In the data rows, the value 128 means zero.
In each game, the first row plays the second. By how much does the first row win? 15 means about a draw, 30 a big win and 0 a big loss. Wins can go round in a circle. Each row has two weighted sums of its numbers, A and B, taken from their middle values. A row wins by its A times the other's B, less its B times the other's A.
[ 99 118  62 136 115  85  90  97 135  67  75  97 139 138  95  83 117  94 103 123 148]
[119 120 175 168 112 132 157 106 173 110  95 127 131  97 110 156 167 103 135 143 139]: 11
[137 130  88 171 122 107 130 191  67 180  66  97  64 104 109 154 143 205 132 151 175]
[130 131 154 138 138 161 176 167 163 118 144 149 147  80  99 179 143 109 144 158 113]: 13
[164 147 109  87 159  85 129 108 155 112  97 111 124 139  81 107 117 133 148 107 106]
[ 96 115  72  96 110 134 140 103 124  84  95 116 121 162 112 157 142 135 120 106 136]: 17
[130 104 142  90 123  81 136 119 160 213 147 162 163 124 107 109 144 116  89 100 194]
[149 132 178 102 120 125  90 101 125 117 140 147  82 153  79 114 109 130 113 107 151]: 14
[119 180 113 159 155 153  77 123 118 109 177 142 145 133 148 152  64 121  92 130 147]
[112  87 123 111  96 147 134 144  99 133 112 148 135 151 114 114 119 108 115 138 138]: 10
[140 160 129 110 126 165  92 129 116 126 153 167 130 195  71 120 129 124 110 135  93]
[ 93  73 107  49 145 127 142  95 110 130 107 122  98 125  92 104 120 136 121 122 125]: 12
[225 151 137 175 126 193 177 134  28 107 181  86 109 121 169 110 136 212 126 111  87]
[103  93 140  97 161  99 139 100 105 136 113 131 113 103 164 140 121 162 125 140  78]: 19
[ 92 144 106 128 171 123  94 109 150 130 100 135 106 151  87  75 130 171 105 142 128]
[133 117 112 101 136 101 111 121 103  96 129 100 119 109 157  82 118 135 102 128 109]: 15
[117 169 115 131 101 118 165 178 148 191 128 132 134 198 118 136  85 156 144 114  95]
[ 91 164 129 124 131  98 108 105 145  91 142 111 175  76 178 179 157 115 175 153 137]: 29
[174 129 126 177 171 165 172 111  69 121 171  77  71  92 148 139 117 167 158 168 124]
[142 142  89 100 163 129 155 159 109 111 140  53 105 139 142  76 142 168 139  82 119]: 12
[121  92 170 114 142 166 167 148 148 149  97 168 152 142 131 101 141  92 134  75 117]
[123 129 140 201 126 137  59 161  91 143 146 169 129 121 134 124 142 121 117 174 152]: 18
[140 173 175 157 109 133 146 191 113 160 175 119 172 133 145 183 165 144 130 135 106]
[151 113 157 116 141 161  83 135 162 108 138 176  92 113 104 173 117 137 121 124 145]: 10
[ 81 118 128 210 154 147 147  75  83 104  76 175 137 134 141 113 143  84 157  89 129]
[220 153 142 134 179 179 152 104 162 139 146 108  77 130 140  90 113 183 162  78 115]: 12
[120 159 131 135 110 101 111 124 132 102  70  99 146 116 120 166 103 118 117 165 164]
[ 75 119 124 149 102 134 117  90 123 164  86 119 119 166 129 128 160  98 165 166  89]: 16
[162 146 146 112 132 123  89 130 128 170 177 138 176 135  85  75 146 110 125 115 153]
[127 139 181 158 127 138 119 173 139 197 147 137 144 104  79 135  94 108  74 134 141]: 15
[121 152  82 124 140 127 113 107 116 121 110 111 141  68 149 144 132 137 106 144 130]
[191 136 155 100  92 165 192 116 184 168 152 118 110 142 144  50 119 126 100 136 118]: 7
[152  95 129 180 137 169 193 116  95  81 152 136  94  63 160 104 131  76  89 155 149]
[160  86 159 134 101 121 127 162 135  97  81 169 105 128 177 139  94 154 163 148 145]: 21
[114 156 126 119 157 109 105 112 115 138 127 117 110 129 116 110 202 100 153 113 139]
[105 137  93 143 167 178 151 160 154 108 160 130  99 142 114 155  37 144 151 101 138]: 2
[102 125 154 130 115 102 112 129 171 132  90 147 136 111 143 167 104 127 150 128 130]
[120 122 105 138 124 123 130 150 128 125  70 119  76 185 125 113  76 157 169 150 155]: 7
[179 115  76 142  86 151 175 135  71 200 157  97 132 101 202 151 140 194 166 148  88]
[ 82  92  84  97 135 128  89 135 138 103  92 106 101 101 141  90 112 114  93 155 106]: 14
[179 139 183 141 133 183 150  99  41 130 128  69  84  61 150  81 148 142 141  87  87]
[139 141  81 138 123 169 172 110 121  90 156 114  85 150 183 125 101 161 155  85 151]: 3
[114 121 121  94 133  95  92 123 102 110 107 116 143  97 140 170 132 160 135 165 129]
[143  88 103  91 148 121 101 130 144 178 113 120 141 129  96  95  73 135 100 104 107]: 21
[118 110  96 109 128  97 117 104  85  69 158  45 107 133  94  88 143 148 118 103  85]
[ 82 124 139 127 159 111  78 110 130 127 129 158 126 112 103  93 127 127  83 217 107]: 22
[153 110 112 161  98 205 205 101  74 121  78 117 128 129 122 147 134 188 141  92 117]
[169  83  79 132 127 123 108 164 163 136 140 149 175 102  97 109 166 137 128 129 146]: 19
[176 119 154 145 150 135 107 178 137 119 125 152 140 216 141 150 146  80 135  99 116]
[135  89 188 160 112 145 118 161 164 183 194 137 199  85 109 139 144 142 102 141 126]: 11
[184 135 212  97 124  77  77 174 193 164 195 192 225 122 137 115 114 181 132  89 109]
[107 118 116 111 105 128  91  98  99  71 125  97 141 163  65  99 104 151 167 106 151]: 14
[211 151 119  93 125 139  96  72  71 148 214  54 109 162 152 102 100 180 115 113 119]
[137 148 125 166 110 109 159 109 120 137  64 111 111 158 192 177 192  71 136 174  84]: 11
[ 93 106 115 121  83  72  90 100 108  78  67 166  61 162  95  47 122 133 122 114 118]
[135 150 138  90 152 113 134 146  72 169 131 144 163 140 123  87 115 111  80 138 140]: 14
[137  89 115 171  95 117 109  90 157 139  75 102 102 109 141 152 179 118 105 102 124]
[103 165 102 108 217  54 102 131 120  91  95 116 127 139  39 138 117 114 136  95 120]: 13
[115 152 116 156 102  81 195 110 160 124 166 122  71 138  89 141 119 126 147 118 147]
[ 81 130 106 152 105  84 118  96 155  79 109 131 121 167 151  64 103 122  99 153 142]: 10
[179 145 153 169  93 156 149 113  84  83 187 122 165 100 146 165 130  91 109 180  86]
[ 99 117 154 143 130  97 147 119 112  87 147 125 114 136 124 105 100 160 124  96 152]: 18
[135 140  85 142 129 174 110 118  89 134 112 123  89 137  79  88 119 143  80  99 120]
[118 149  79 122 101 169 167 106 160  81  86 170 141 106 142 155 150  81 160 102 139]: 12
[ 87 151 120 110  91 113 119 114  99  90 130 124 129 174  84 118 125 142 119 128 150]
[152  91 119 114 153 163 131 172 124 174 103 118 177  58 143 164 122 110 128 168 149]: 15
[ 95 128  96 121  73 100 163 168 114 112 110 153 108 135 123 129 131 139 107 126 120]
[ 82 147 126 127 105 145 184 109 190 105 118 170 124  88 140 128 101  73 125 166  85]: 15
[154 151 156  96  78  42 125 150 145 183 156 163 191  73 131 171  96 141  80 194 120]
[ 99 113 116 119 155 119 132 157 139 119  85 160 147 138 159 120 167 124  84 143 117]: 16
[124 167  66 116 125 115 109  87 117 118 183  89 176  91 143 164  89 132 103 234 133]
[125 109 160 159 141 168 122 145  77 117 132 116 130 105 136  87 126 111  71 161 141]: 19
[119 147 140 209 138 220 207 182 212 161 113 164 154  83  90 152 144  55 225 100 166]
[170  99 157 130 149 113 118 186  79 144 181 139 166 132  86 106 198 130  95 103 128]: 9
[143 156 129 135 125 139 104 119 188 134 186 147 150 139 138 104  80 116 141 117 131]
[148 135 159 152 134 108 178 146 123 146 151 153 176 135 120 163 162 100 132 187 145]: 15
[126 123 140 189 127 141 215 117 178 110 115 184 160  54 175 114 123  89 151 155 104]
[136 142 112 120 127 150 104  70 100 129 133  80 119 132 131  80 149 135 128 145 131]: 17
[ 89 145  64  63 162  76 113 140 119 132 101 131  92 105  95  95 154 105  79 154 142]
[110 118 163 203 170 113 130 155 157 140 117 128 139  93 210 172 214  73 103 151  84]: 17
[138 107 170 142  93 128 131 138 127 101 150 121 110 120 167  85  97 161 114 105 136]
[117 114  84 132 131 127 104 126 101 154 137 156 115 162  85  61 143 132 144 130 149]: 16
[145 111 150  57 132 150 158 136 184  69 132  90  55 123 142 115 109 133 155  83  92]
[141 103 157  85 117 119  72 151 155  84 152 157 138 170  94  96 182 111 122 156 150]: 7
[ 86 202 110 153 113 148 114 169 120 127 163 131 134 144 143 157 113 134 116 196 114]
[123 148 135 137  61  76 120 127  99 145 130 149 186 100 101 154 127 117 136 163 147]: 25
[ 91 104  76 169  97  99  84  98 146  88 103 120 136 129 134 143 155  84  99 132 160]
[100  66 108 112 136  96 127  73  91  85 139 102 115 118 145 100  92 154 136 147 144]: 13
[102 117 144 168  98 155 123 139 106 105 113 148  63 116 106 103 116  67 114 111  90]
[ 90 167 123 141 162 121 147 130 138 104 133 113  90 134 149 112 195  97 169 133 100]: 13
[ 97 142 135 106 124 165 111 147 178  89 137 127  79 149  87 133  85 119 125 127 199]
[135 133 163 160 133 118 152  95 131 117 104 127  86 142 151 124 139  82 112  97 171]: 16
[192 105 183 147 121 150  74 180 133 177 152 212 153 106 162 212 187  90  81 133 188]
[119 162  89 101 110 140  98 102 136  93 132 107 112 150  87 131  92 181 115 113 118]: 17
[127 115  99 106 133  93  90 110  69 110 157 114 149 156 145 120 127 139 166 111 133]
[162 153  87  69 125 154  81 120 194  96 145 142 155 164 120 110 113 139 116 101 137]: 20
[104 127 131 104 138 146  97 112 108  75  96  71 135  96 126 128 108 153  99 209 137]
[140 139 135 114  93 118 153 140 120 173 140 165 124 199  90 113 147 118 117  73 120]: 18
[172 110 156 151 120 121  88 196 171 169 184 172 185 118 133 165  96 112 100 151 122]
[ 97 129 164 136 103 154 159 165 142 164 121 153  99 116 137 127 172 132 140  22  89]: 17
[ 98 145 133 161 136  83 101  84 133  79 100  99  84 142 172 140 211 102 105 123 101]
[104 121 161  66 164  74 156 134 111 151  75 131 124 122 101 112  96 113 110 127 149]: 18
[113 139 205 182 152 154 139 155 129 126 149 174 142 138 119 142 155 108 101  62  74]
[113 106  81 143 163 142 166 150 159 113 117  98 130 134  89 103 121 126 145  80 122]: 21
[164 127 138 128  77  88 144 156 123 161 111 188 182 143 106 156  69 126 105 172 142]
[121 128 113 149 140 146  91 155 103 165 161 180 165 132 128  92 148 118 141 116 126]: 19
[109 110 135 143 130 134  76  81 151 119  82 126 121  69 175 137  94 118  89 179 108]
[163 124 196 191 152 109 115 171 142 188 172 144 197  70 194 170 182  81 145 135 175]: 14
[167 131 121  87  88 121  96 125  80 168  90  91  68 126  98  97 127 110 136 149  83]
[ 99 172  96 131  93 125  70 107 157  87 156 137 167 129 176 115  98 160 126 164 147]: 8
[136 115 109  99 136  98 143 144 112  81 104 143 123 124 106 119 114 189 109 150 136]
[115 132  57  86 118 121 110  76  94 108 107  88 139  94 189 153 104 165 111 144  97]: 14
[142 131 152 111  88 134 129 131  89 169 159 147 141  60 153 155 135 145 108 193 156]
[110 158 141  87 125  94 100 165  97 160 157 163 131 170  64  63 139 115 123  73 132]: 16
[119 130 179 155 133 104  90 144 143  90 115 131 112 129 169 170 184 103 116 116 149]
[119 142 129  71 117 134 118 169 100 166 131 132 103 110 165 178 144 137 110 154 115]: 14
[121 156 135 100 152 109 115 127  98  80 103 115 121 150 127  84 149 147 152 125  88]
[104 129 104 132 143 128  97  97 149 111  94 136 115 142  74  85 119 123 113 129 144]: 15
[ 98 144 105 124 159 174  74 107 184  45 179 102 102 127 102 122  73 105  89 110 124]
[109  76  99  98 137 154  99 128 133 196  88 154 159 150 142 103 109 147 122 164 142]: 10
[139 148 132 157  61 112 169 120 115  86  86 106 130  93 161 161 121 154 149 147 156]
[124 151 142 107 119 152  95 105 152  80  65 144  66 147  86  94 156 157 138 117 131]: 8
[150 123 153  64 134  98  96 116 133 169 134 145 182 172 105 115 128 121 178 129 103]
[ 65 100 111  93 155 119 143 144 103 108 106 104 147 128 124 137 113  71 157 188 108]: 15
[115  83 140 156 113 104  89 118 139 133  98 106 193  72 191 149 163 125 106 158 145]
[114  87 124 166 156 177 103 111 129 153 149 148 164 149  84 115 164 139 117 115 149]: 20
[136 111 118 100 122 116 114 161 139 142 181 115 122 103  97  91 116 138 115  77 162]
[131  91 126 157 101  94 169 134 115 144  95 108 118 148 105 170 143 175 164 139 143]: 16
[128 130 135 115 126 100 132 121 120 129 144 187 154 143  37  64 134 150 158 112 115]
[159 150 119 120 110 195 167 100  61 175 169  66 106 135 159 135 136 193 137  68 121]: 10
[ 84 142  82  78 159 123 108 122 122  65  72 105 158 115 118 210 122 136 132 121 144]
[118 106 135 127 112 141 114  84 151  83  99  55 106 153 104  65 127 129 111  87 135]: 19
[154 186 175 127 126 148 138 163 202 182 190 187 192 104 178 143  87 117  95 117 101]
[ 98 172 102 123  94 138 103 115 131 112 116  98 137 151 119 125 108 165 145 126 117]: 21
[138 108  89 113 118  76 119 128 152  88 120 134 109 127 119 155 131 155 168 112 119]
[126 119 155  79 125 142 123 146  75 124 153 142 174 109 125 140 109 117 119 163 146]: 16
[110 140 133  66 130  88  80 102 147  88 127 112  72  92 128  91 117 145 108 128 128]
[144 100 174 129 121  81 132 144  85 167 166 138 155 196 105 109 148 144 137 127 134]: 20
[126 115 127 158 132 146 168  91 112  77 111  71  77  73 165 121 161 113 153 103 128]
[143 115  84 150 104  99 112 114 124  79  92 122 157 184 146 122 129 101 136 124 124]: 22
[135 146 144 168 133 164 151  79  88 142 118 134 100  73 180 119 153 112 112 137 134]
[158  83 164 154 156 197 168 145  73 120 100 136 133 131 172 149 125 195 144 135 110]: 23
[ 86  92 123 150 135 110 162 133 120 104  81 137  86 167  95 101 131 135  92 134 137]
[105 103 104 161  97  81 109 129 107 124 116 126 102 114 154 114 139 104 148 134 126]: 15
[139 132  81  69  90 100 127 154 120  91 159  76 115  92 183  93 126 179 120 108 131]
[154  97 137 142 136 109 103 150 162 137 135 141 138 128 152 150 151 132 131 154 178]: 4
[144 156 150  81 130 127 116 182 137 211 154 197 161 158 113 201  48 152 144 173 110]
[167 142 164 159 132 119 120 150 134 141 134 172 157 167 161 123 186 107 126 164 183]: 16
[140 181 126 123 101  94 113 183 206 185 178 106 141 122 134 172  40  99  95 133 135]
[103 103 138 151 136 117 118  99 127 156  73 100  76  82 141  79 116 163 136 135 132]: 23
[177  54 143 125 134 160 138 107 193  94 107 103 111 103 148 150 141 104 146  93 154]
[ 45 129 168 105 125  92 114 118 138 113 121  78 164 108 143 132 147 136 144 132 112]: 18
[144 123 128  64 123 142 151 150  94 107 103  33 148 110 185 124 175 188 103 135 110]
[118 136 148 153  92 168 157 168 161 173 127 165 126 105 107 172 149  83 153 144 118]: 5
[175 144 162 143 139 170 162 145  96 158 118  93 101 131 139 128 121 148 155 127 135]
[137 153 100 156 105 109 143  62 140  97 101 144 142 151 156 151 145 114 141 134 140]: 17
[ 95 158 133 187 144 132 101 152 176 123 185 127 125 141 196 166 142 117 131 124 100]
[ 88 137 120 132 122  94  89 141 139 121 136 128 130  47 188 173 144 127 114 148 143]: 28
[133 131  83 140 160 112 136 105 137 151 164 134 198 121  96 113  92 108 116  94 102]
[126 159  70 113 129 129  91  95 166 113 143 151 128 130 136 160 120 142 147 162 115]: 17
[186  95  42  96 131 102 141 154  83 119 141 128 126 135 135 137 118 215 134 103  98]
[113 115  99  99 138 156 129  64 159 112 124 137 115 129 110 134 115 116 119 149 160]: 17
[117 160 164 101 135 122 112 155 167 184 123 179 201 176  84 107  98 114 122 130 157]
[169  92 114  88 148 144 131 121 101 116 148  74 131  94 153 153 142 153 149 142 142]: 18
[156 108 164 105 161 153 161 105 119 152 116 150 132 157 123  96 125 133 111 110 140]
[181 124 171  67 112  87 111 154 116 177 172 177 175 118 107 128 155 126 130 109 167]: 13
[ 86 127 161 124 133 147 146 115 160 109 114 172 109  94 111 154 167  94 103 154 162]
[155 120 149  98 140 135  83  88 112 115 128  97  91 171 149 144 124 124 159 141 145]: 14
[136 121 158 148 125 143 129 112 124 193 120 118 191 100 187 186 197  93 116 155 111]
[167 116 132 158 142 162 154 115 100 100 126  97 109 141 109 110 102 147  99 113 126]: 22
[ 83 149 106 125 132  72 106  64 187 110 144  97  73 152 141  82 112 145 161 118 122]
[ 94 139 174 219 153 130 118 128 130 124 136 147 114 180 182 143 140  87 140 119 130]: 6
[129 123 162 166 158 138 129 122 166 171 135 137 140 175 146 138 140  74 116 144 120]
[104 150 126 149  91 128  95 137 144 135 131 100 135 145 127 139 143  74 112 132 135]: 18
[134  69 142 150 141  87  85 125 135 132 138 150 193 146 150 148 133 125 114 177 111]
[133  89 158 160 166 125 116 165 112 124 127 107 165 109 143 112 121 132 130 153 148]: 19
[123  69  87 122 163 122 139  92 133 102  89 123 117 156 130 126 144 128 135 135  92]
[137 133  85 102 134 115 151 123 135 104  74 139 139 145 142 123 111 135 129 168 157]: 21
[214 139  94 104 140 148 220 141 110 155 164 100 107 153 137 165 117 193 137 119 116]
[122 149  73  82 132  87 134 124 175 137 104  84  89 120 116  45  75 134 125 101 117]: 11
[109 108 123 119 100  95 157 124 131 112  84 109 182 100 155 160 128 142 135 161 143]
[109 159 166 127 131 185 131  79 138  73 154 168 109 130 133  88 103  80 122 118 121]: 15
[152 172 184 178 105 122 124 206 148 167 195 169 196 128 135 123 148  77 126 139 173]
[103 104  77 139 115 109 127 105 138  52  96 140 132 148 113 112 131 151 104 122 114]: 9
[ 70 107  81  98  92 102 111 123 112  46  97 130 147 149 123 105 111  90 145 169 136]
[163 110 125 137 148 155 156  85 151  82 120  81 125 133 152 141 108 117 137 124 155]: 16
[131 115 125 146 120 163 142 117  75 111  75 103  76 138 169 124 105 118 149 126 121]
[ 90 122  74  99 132  94 130 150  89  83 126 127 125 183 129 126  84 127 146  91 113]: 17
[ 99 127 132 136 149  78 127 119 122 141  67 123 114 160  94 142 118 155 131 110 136]
[ 92 121 124 125 125 168  80 112 110 108 112  90  79 121  84 113 173 147 130  71 150]: 12
[107 149 148 168 114 124  71 151 124 127 148 138 135 166  57 149 139 136  92 114 149]
[151 142 129 161 105 203 240 149 179 139 136 161 105 134  91 109 150 102 132  62 165]: 17
[ 74 139 181 213 136 165 105 119  87 124  94 127 125 115 207 154 205  93 124 155 122]
[159 163 152 186 158 171 155 131 166 141 131 154 158 144 181 189 209  84 141 107 135]: 11
[130 112 157 134 140 140  72 161 107 143 177 187 208 153 144 155 172 140 118 148 103]
[162 137 168 123 125 190 159  79 130 124 137 140 146  70 206 132 134 114 132 128 131]: 12
[ 56 174 143 128 141 170 139 131 119 128 155 134  80 104 139 111 104  94 137 116 124]
[118  99 151 167 170  92 141 171 159 171 156 172 154 132 125 191 116 152 162 107 158]: 9
[153 153 105 142 117  80 135 169 146 138 161 123 145 120 113  83 135  85 153 126 149]
[ 90 123 119 158 101 129 128 136 104 133 120  87 111 114 120 117 154 106  73 119 123]: 18
[173 157 151 138 122 172 146 230 181 186 224 207 197 107 130 176 103 144 142 170 106]
[111 116 162 154 140  94 121  46 120 157  75 138  91 192  88 172 190  86 183 164 137]: 17
[104 120 138 118 157  90  86 108 160 129 130 114 142 139 162 132 113 134 104 117 148]
[203 102  82 130 113 103 122 153  89 118 130  56 111 147 166  72  77 145  78  92 102]: 11
[109 144 147 151 158 116 103 131 125 135 111 143 134  92 126 169 148 115 109 146  96]
[126 138  91 121 157  99 130 121 150 119 102  96 119 147  68 120 106 145 118 126 137]: 14
[143 146 116 130 141  97  86 132 131  95 122 135 135 116 140 106 151  81  70 150 145]
[176 134 151 108  89 108 132 123 114 111 150 126 119 120  92 106 142 124 103 123 132]: 15
[124 133 124  78 125 127 159  88 175 121 140  76 127 121 147 148  69 101 176  61  80]
[135 136 155  95 148 109  63 125 114 139 109 129 138 139 124 129  92 144  98 151 122]: 16
[137 126 150 101 136 138  83 176 197 114 165 138 129 153 122 135 102 119 123 145 147]
[179 181 144 131 117 137 101 204 147 182 198 133 141 143 121  95 137 104 132 149 145]: 27
[184 148 154 118  88 135 186 161 191 161 167 154 171  61 121 207  49 176 154 111  87]
[117 127 137 129 161 146 101 122 124 110 102 129 133 171 109 150 119 138 198 130 136]: 9
[189 103 198 118 138 105 151 217 112 214 131 154 179  97  46  85 134 125  96 101 125]
[190 123  92 111 111 161 118 103 160 147 125  64 112 128  80 107  64 139 165 151 104]: 17
[146  86 123 100 128 146 104 142 111 109 149 129 109 107 106  99 110 165 121 144 126]
[142 130 142  90 136 107  94 105 146 195 148 131 152 122 148 139 123 164 152 160 128]: 18
[152 201 148 176 105 160 172 104 108 124 138 159 141  72 139 110 106  85 114  79 104]
[ 66 135 124 153  84 139 122 115 147  65 103 161 147  66 144 110 132  71 135 140 143]: 8
[123 117 179 162 108 126 113 192 149 209 157 160 154 153 125 181 148 124 159 132  63]
[159 136  85 129 129 164 134 107 113  79 153 123 128 166 115  96 122 152 142 118 126]: 15
[133  67 171  67 161 105 144 153 118 142  97 167 162 120 157 165 135 147 132 115 113]
[154  94 150 103 123 105 169 110 131 158 150 132 186 118 153  81 135 128 161 110 138]: 16
[105 160 166 194  84 116 141  92 152 167 104 142 116  81 212 195 125 106 123 134 148]
[185 116 126 134 123 144 119 171 145 169 149 178 195 131  46 161 126 112 128 121 103]: 18
